One turn moves each row of this set onto another row. After a few examples, where does it send each row asked below?
Ferun: [  1.7 -15.4 -12.7   7.0 -11.1   1.0   2.0 -21.2  -2.2  10.4  14.5  18.5
   7.2  20.4  -5.6  16.3 -24.2]
Sozi: [13.1 12.1  6.2  2.5 -6.5  3.4 -6.6 31.0 -4.0  2.2  5.3 -6.4  6.8  4.5
 -0.9 30.5  0.7]
pomev: [ 15.6  -6.6  -1.5  -2.0  30.6 -22.9  -8.7   9.6   7.9  -7.3 -12.2  -3.2
   5.1  25.1   3.9  18.8   7.3]
govek: [  9.8  -0.1  15.8   2.0  10.0  12.6  10.2  -3.9 -21.1  21.7  -8.3  -8.6
  26.5  -6.3  -6.5 -15.7  -2.8]
sas: [ 18.7  -1.5 -17.4 -20.8  16.6  -4.5   4.3 -33.9  -4.3  10.7  18.0 -23.2
 -15.6  16.0   6.0   2.4  -7.3]
nefig: [  8.8   3.9   1.7  -7.0  22.2 -15.9 -18.5  -2.5  -6.8  26.2  -6.9 -26.9
   0.9  10.1  23.6  25.1   9.0]
Fiz: [ -4.1   1.8   1.2 -25.0   9.0  -3.3 -21.1 -17.3   7.5  31.3 -11.4 -16.0
  10.9 -11.0  -9.7  17.1  -8.9]
bek: [ -7.1 -32.1 -14.6  -5.9   2.4   2.9  14.8  -2.3  -4.8   9.0  11.6 -13.8
   4.8  24.5  12.9   6.6 -16.8]
nupu: [ -2.4  12.9 -23.8  -9.5  18.2  16.3  -7.0  -5.9 -35.3  14.7   5.8  -1.1
 -15.0  22.2   1.3  -7.5  14.2]
big: [ -5.3   8.3   6.9   0.7  11.6  -9.4 -14.6  -1.9 -30.8 -14.9   1.6 -10.8
  -3.6  37.4 -12.7  -4.9   7.2]
tagib: [  9.6  15.4   3.2 -14.0  21.4  27.7 -32.1   8.8 -21.1  11.5  17.1  11.7
   1.5  13.3   8.3  -7.0  -5.2]
kovum: [  6.5   3.7   0.0  -8.4  23.2  11.9  -0.7   8.7  23.0  -8.9  -2.7   7.8
  18.0 -13.6   2.2   0.9  -9.5]
Kamuz: [ 25.3  14.0   1.5  -5.3  12.5   1.8 -14.5  -2.8  -6.8  13.5  16.7  -9.1
  13.1  18.7  40.0   5.3 -16.9]
dogo: [  7.1 -15.8 -12.4  21.4  21.0   5.2 -20.6  10.7 -15.8   5.0  15.7   5.5
   0.1   3.4   3.5  27.7 -19.6]
nokub: [ 9.9 -5.8  3.7 -9.8 14.9 20.5 -0.9  9.0 12.2 -9.5  5.2 -3.8 20.2 36.8
  7.0 11.0 12.7]
bekeb: [  6.6   7.8  -9.9  -0.2  29.1   5.8 -21.9  -3.8  18.0  19.9   0.6 -22.6
   2.2  23.9 -19.1  -9.4  17.0]
mabin: [ 16.3  11.0   3.1 -10.2  -3.6  -9.5   6.4  -9.0  11.6   3.7  -5.8   4.0
 -11.7   8.4   0.6 -14.2 -34.3]
nufu: [ 26.8  18.2 -15.1  -5.6  -5.7   1.9  -4.6 -15.6  15.7  13.2   1.6   5.1
  14.5  24.6  11.9 -13.0  -1.2]
babom: [ 28.7  21.1   6.8 -15.6   1.8  -5.6  25.7  -6.1  -4.2  16.6  18.7   1.9
  -3.1   6.9  -8.9  -4.1  -4.5]
degi: [ -7.5   5.7  -6.6   1.8  -9.0   0.8 -19.0  16.5 -16.1  12.2  -5.9 -15.8
 -17.7  18.8 -11.7 -10.2  11.4]
puve: [-14.0  10.4   4.6   2.0  12.7   5.5  13.5   2.2 -17.0   6.5 -16.4   6.7
   5.7 -10.4  -6.6   4.3  16.1]
mulo: [  4.9  16.3  -3.2   4.4   2.3  -1.2 -20.8 -17.7 -40.3  -0.6   4.7 -22.8
   7.4  -3.4   4.6  -1.1 -13.5]
guza: [ -3.8  21.7  -1.1   4.5   1.0 -11.5  -2.6  -3.9 -13.7   7.6  -0.5 -17.1
  -1.8   7.9  -1.0  31.7 -39.4]
pab: [ 11.6 -13.2   8.9  15.0  43.9  -7.3  -5.3   3.5 -10.2  16.7  -6.6  -2.1
 -12.9  32.3  -7.4   2.7 -11.5]
Vor: [ 11.8   8.8   0.4 -11.4  15.7  32.6   0.7 -32.3   0.2  20.4   1.1  -0.6
  13.1  29.6  -8.9  -5.8   3.1]
Zudiv: [-15.9 -10.2  -6.9 -27.5  30.3  14.4 -27.6  -7.4   0.5   7.6   5.4   3.8
   1.6  15.4  -8.8   8.6 -23.8]
Fulol: [ 13.7   5.2   3.3  -3.1  10.2  -9.0  -4.8  10.6 -16.3  22.6  -3.1   0.0
  18.5 -17.1 -26.0  17.9  -8.8]
pir: [ -6.5  17.1  -1.2  -8.6  29.5   9.2  -0.2 -30.8 -28.5  18.0  -8.7 -11.4
 -20.5  18.8 -10.5  14.3 -12.5]
kis: [-16.7  -3.3 -19.6 -10.3  21.9  -3.2   2.4 -12.6 -22.0   6.5  11.5  -8.2
  16.0  15.9  -2.9   7.6 -40.9]
sus: [ -8.2   4.1  -6.7  18.8  31.6 -14.1   7.3   2.2   9.3  17.9   4.6 -14.6
  12.1  40.8  -4.9  10.5 -11.5]

nokub -> pir
Fulol -> nufu
Ferun -> sus
And these:
dogo -> bekeb
govek -> mabin
nefig -> tagib

